In the data rows, zero lies at 4.5, halfway between 4 and 5.
Every row has a hidden score from 0 to 40. What is each row's score? 20 is about the middle. The score is a weighted sum of the row's numbers plus the product of two more (or one squared), each taken from its middle value.
[9,8,5,2,3,8,7,5,6,4,3,2,4,5,7,1,7,2,5,7,2] -> 19
[2,4,3,5,4,4,3,4,4,2,5,6,1,3,4,6,2,8,2,4,3] -> 23
[5,4,5,7,5,4,4,4,5,3,4,7,2,5,3,4,4,7,5,5,6] -> 27
[3,3,4,5,6,4,5,8,7,6,4,5,5,2,4,7,4,5,4,3,5] -> 13
[2,7,3,6,5,3,2,4,6,5,7,7,1,4,3,3,2,6,5,3,3] -> 13
[2,2,4,6,5,0,2,4,4,1,5,7,2,2,3,7,1,3,4,3,6] -> 16
[4,3,3,5,3,3,5,5,1,7,4,3,5,6,4,6,5,6,5,4,6] -> 26
[4,7,6,2,0,7,5,6,4,5,5,4,3,6,9,2,6,5,4,6,4] -> 26
[5,5,4,3,4,5,3,3,4,5,4,3,5,6,5,3,5,3,5,5,4] -> 20
[7,5,3,6,5,3,5,4,6,4,5,4,2,2,7,2,2,7,5,3,6] -> 11
[7,2,5,8,6,4,2,4,4,4,3,5,2,2,7,4,4,7,6,4,6] -> 20
[4,0,8,6,5,3,1,3,3,5,2,6,1,4,6,5,5,8,4,2,4] -> 26
[4,2,3,4,4,6,5,3,4,5,3,4,7,6,3,5,4,2,6,4,3] -> 38
[5,6,3,4,4,4,8,4,4,4,5,4,7,7,4,6,5,2,6,7,5] -> 29
[3,4,6,3,7,4,3,6,4,3,6,6,4,7,3,4,6,6,4,6,0] -> 30
[6,0,6,7,8,3,3,6,5,3,3,6,2,3,6,5,4,5,3,4,8] -> 22
[3,3,5,3,3,5,4,4,4,5,6,3,6,4,4,4,6,6,4,4,7] -> 15
[4,4,4,6,6,2,6,6,4,4,4,6,4,2,5,5,3,7,4,3,4] -> 18
[2,4,3,8,6,3,7,6,6,4,1,5,4,2,5,4,1,6,4,2,5] -> 14
[3,6,5,3,5,6,6,4,1,6,5,4,5,6,4,4,7,5,1,7,5] -> 35
[5,6,6,4,5,5,4,4,3,4,3,6,5,6,3,5,5,3,3,4,7] -> 24
[2,7,4,5,4,4,5,7,7,3,4,7,3,3,2,6,3,5,4,1,6] -> 20
[5,7,4,7,7,4,3,8,6,6,5,4,3,0,7,3,3,5,6,4,6] -> 15
[7,0,3,7,9,2,5,0,4,5,3,5,9,4,0,9,3,2,5,4,4] -> 19
[5,6,5,4,3,6,5,2,4,4,4,3,6,6,7,4,5,2,4,4,5] -> 26
[4,4,4,5,4,3,4,6,7,3,4,7,3,3,5,4,4,6,3,4,6] -> 14
[6,5,4,4,5,5,5,4,6,3,4,5,6,5,4,6,5,1,4,5,3] -> 18
[4,4,4,6,4,3,0,7,7,3,5,6,2,4,4,4,5,7,4,5,5] -> 27
[6,4,6,2,3,7,6,3,4,5,6,3,5,5,7,4,8,5,7,5,4] -> 31
[3,8,6,2,3,7,7,4,3,5,4,3,5,6,7,3,7,4,4,5,4] -> 24
[7,2,6,8,5,3,1,7,5,8,6,6,2,2,6,4,5,6,4,3,7] -> 17
[3,4,4,5,3,3,4,2,2,5,4,4,5,6,4,6,6,6,3,5,7] -> 31
[4,4,4,7,4,3,5,6,6,4,7,6,2,2,3,6,1,5,4,2,4] -> 10
[3,4,4,3,5,4,4,1,3,5,3,4,5,5,4,4,6,5,3,4,5] -> 17
[5,3,7,7,6,1,0,7,4,4,5,6,3,3,5,5,5,3,4,6,6] -> 31
[5,2,4,5,4,3,4,2,2,4,3,4,6,6,2,7,4,3,5,2,4] -> 16
[3,4,4,6,5,3,8,6,5,3,4,5,3,2,5,6,3,6,3,4,4] -> 26
[2,4,3,7,2,1,2,7,5,6,3,7,3,3,3,4,3,5,3,3,6] -> 14
[7,4,3,6,7,4,5,3,4,3,1,3,6,4,4,5,5,3,5,5,3] -> 23
[4,1,3,5,6,3,5,5,3,5,5,6,7,4,2,7,5,4,4,3,6] -> 15
[5,1,5,9,1,3,2,4,4,3,3,6,0,6,5,4,4,6,4,2,3] -> 28
[3,2,5,7,6,1,3,6,6,3,3,6,2,4,7,5,5,6,4,1,7] -> 27
[5,3,6,5,8,5,6,2,2,5,4,3,8,6,1,8,6,5,5,3,4] -> 24
[6,6,5,2,5,5,4,3,7,5,6,2,6,6,6,4,6,4,3,6,4] -> 24
[4,9,8,0,0,9,4,8,6,6,6,2,1,7,9,0,9,4,3,7,3] -> 34
[7,8,5,1,3,9,5,6,3,5,3,2,4,7,8,1,6,2,4,6,3] -> 17
[6,6,6,3,4,7,6,4,5,6,4,2,4,4,5,2,7,1,4,6,4] -> 16
[6,5,5,2,3,8,6,6,3,5,4,3,4,5,8,4,7,3,4,5,3] -> 22
[3,7,6,3,0,6,3,4,3,4,6,2,4,4,6,2,8,5,4,6,4] -> 25
[3,3,4,6,5,1,4,6,6,5,6,6,4,3,6,5,4,4,7,4,6] -> 37
[6,6,4,4,4,6,7,3,5,6,4,4,5,6,4,4,5,4,5,6,3] -> 19
[5,5,5,2,3,5,4,4,4,5,5,4,5,5,7,3,6,3,7,5,5] -> 31
[3,6,2,4,4,4,3,7,6,2,8,6,1,6,4,5,3,9,1,5,4] -> 34
[6,8,7,0,0,8,5,6,4,5,5,1,4,5,9,0,7,4,7,7,5] -> 19
[4,3,5,4,5,4,6,4,4,4,3,4,7,5,2,6,4,3,4,5,6] -> 14
[3,4,3,6,2,3,0,7,4,4,8,7,2,3,5,4,3,7,5,3,3] -> 26
[6,5,5,2,3,7,5,4,3,5,4,2,5,4,5,2,7,4,5,5,4] -> 10
[5,5,7,2,2,6,6,5,3,2,4,1,4,6,7,1,7,4,2,5,3] -> 28
[4,4,4,5,3,5,2,4,5,5,7,8,0,6,3,3,4,6,3,4,4] -> 14
[4,1,4,5,5,3,3,7,6,5,7,7,2,5,4,7,4,6,5,3,5] -> 25
[3,2,7,6,6,4,3,8,5,3,6,7,4,2,4,7,4,4,5,2,5] -> 11
[3,3,3,5,3,4,5,2,3,6,4,4,5,7,4,5,5,3,3,3,5] -> 31
[4,4,3,5,5,4,5,3,2,6,4,3,5,6,3,6,3,6,6,6,5] -> 25
[8,4,7,4,4,6,5,3,6,5,3,3,7,5,4,5,6,4,5,6,3] -> 18
[2,5,3,8,7,4,8,7,7,8,2,7,2,2,6,6,3,7,4,3,5] -> 25
[5,4,6,7,6,3,3,8,8,6,5,4,4,0,7,4,1,4,5,1,8] -> 7
[5,4,7,5,5,2,3,4,6,1,6,5,3,2,4,5,3,7,3,5,3] -> 31
[3,6,4,5,4,4,5,6,5,4,4,8,3,4,4,4,5,4,3,3,4] -> 13
[1,3,3,4,5,3,4,4,4,2,4,8,2,7,2,6,2,6,3,5,4] -> 22
[4,4,4,7,5,4,5,5,6,2,3,6,3,5,4,4,4,7,4,4,4] -> 27
[3,6,5,4,3,6,5,1,7,5,4,4,6,3,6,4,7,5,5,4,5] -> 21
[3,6,6,7,3,4,3,6,5,6,8,5,2,2,5,2,2,6,5,4,3] -> 16
[3,6,4,4,5,2,1,4,5,2,6,5,3,6,3,5,3,8,2,2,1] -> 36
[4,4,5,7,6,4,2,7,6,3,3,6,3,3,6,5,4,7,3,3,5] -> 27
[6,7,3,3,3,4,6,3,4,6,4,4,5,6,4,5,5,5,4,4,6] -> 20
[6,4,6,4,6,7,3,4,7,4,4,3,5,6,4,3,6,3,4,6,5] -> 17
[2,5,4,3,0,4,6,4,4,7,5,5,4,5,3,4,5,6,3,4,7] -> 13
[3,1,1,7,7,2,5,1,2,6,5,5,9,6,0,8,3,3,4,3,4] -> 36
[3,6,3,3,5,4,4,5,7,4,7,8,3,4,5,7,1,7,5,4,5] -> 13
[6,5,5,3,3,7,6,4,3,5,6,3,5,6,3,2,6,3,2,6,3] -> 12
[5,6,5,3,3,5,6,4,4,3,6,3,5,5,5,5,5,2,4,4,5] -> 17
[3,5,6,3,2,6,6,3,2,7,6,4,5,7,6,3,6,6,3,4,5] -> 23
[5,5,4,6,7,4,3,4,6,2,5,5,3,5,4,4,3,9,2,3,3] -> 36
[3,6,6,4,5,5,4,5,6,4,6,8,3,3,4,4,4,6,4,5,1] -> 12
[1,5,3,4,6,2,5,4,6,2,4,6,3,5,3,5,3,7,3,3,2] -> 29
[4,5,6,4,3,7,7,3,3,4,4,4,3,5,6,3,6,3,4,6,3] -> 23
[3,2,4,5,6,4,1,4,4,5,6,7,0,3,5,6,4,6,4,4,2] -> 24
[6,7,8,3,1,7,6,3,4,4,6,4,4,7,4,4,8,4,5,5,3] -> 25
[6,5,5,4,5,7,6,3,4,3,4,4,6,7,3,5,5,4,3,5,4] -> 17
[6,3,6,3,6,3,2,5,4,3,5,4,2,3,6,4,6,7,2,4,5] -> 35
[3,5,4,6,5,4,6,8,7,5,4,5,3,2,5,4,4,7,6,4,4] -> 20
[6,2,5,6,8,4,4,5,5,2,7,4,3,4,5,4,3,7,4,2,3] -> 14
[2,4,2,6,6,2,4,7,6,3,8,7,4,0,5,5,2,3,5,3,3] -> 34
[7,4,4,4,7,6,4,4,4,4,3,4,6,5,4,7,6,1,5,5,5] -> 17
[3,6,4,3,5,6,4,4,3,5,4,4,5,7,3,6,5,4,3,5,5] -> 26
[5,4,5,4,3,5,6,4,2,6,4,5,4,7,4,6,3,5,3,5,5] -> 21
[4,5,6,3,2,6,6,4,3,3,5,4,5,6,4,5,4,4,3,6,5] -> 18
[4,4,5,4,3,2,2,8,6,5,6,6,3,4,5,6,2,5,5,4,4] -> 20
[3,4,5,5,4,4,4,7,4,4,4,9,4,3,2,6,3,5,4,7,5] -> 13
[3,3,3,6,4,5,6,4,3,4,3,6,5,3,3,6,6,4,3,5,4] -> 17
[5,3,4,4,3,5,5,4,1,6,5,3,8,6,3,5,6,3,5,5,3] -> 28
[4,3,3,4,6,4,5,0,3,6,3,4,6,4,1,6,4,3,5,3,6] -> 7
[7,4,3,4,5,5,6,3,6,3,1,3,7,6,4,4,6,3,6,5,4] -> 16
[6,5,4,3,5,5,5,3,5,5,6,2,5,6,6,3,5,5,4,5,6] -> 20
[5,5,4,7,7,2,5,7,5,7,2,4,5,2,6,4,3,7,8,2,8] -> 18
[3,4,6,6,3,2,4,5,3,3,5,7,2,3,5,6,3,5,3,4,4] -> 24
[6,6,6,2,4,7,5,2,3,3,4,2,4,6,7,1,5,4,5,5,3] -> 16
[4,5,2,7,3,2,3,4,6,3,4,5,3,4,4,4,3,8,2,2,5] -> 22
[6,4,5,7,5,5,4,4,4,4,3,3,6,6,3,5,6,4,5,5,3] -> 28
[5,3,3,5,6,4,3,3,4,5,2,3,7,7,3,6,3,3,5,5,4] -> 22
[3,6,3,7,5,2,6,7,8,4,5,5,4,3,7,5,2,7,4,3,5] -> 23
[4,3,5,5,3,2,1,3,4,2,5,8,1,5,3,3,3,6,4,5,3] -> 16
[6,6,4,7,6,4,3,5,5,4,5,7,2,4,7,2,4,8,3,2,5] -> 16
[3,6,3,6,3,3,7,3,6,4,6,6,4,4,4,5,3,6,2,3,2] -> 18
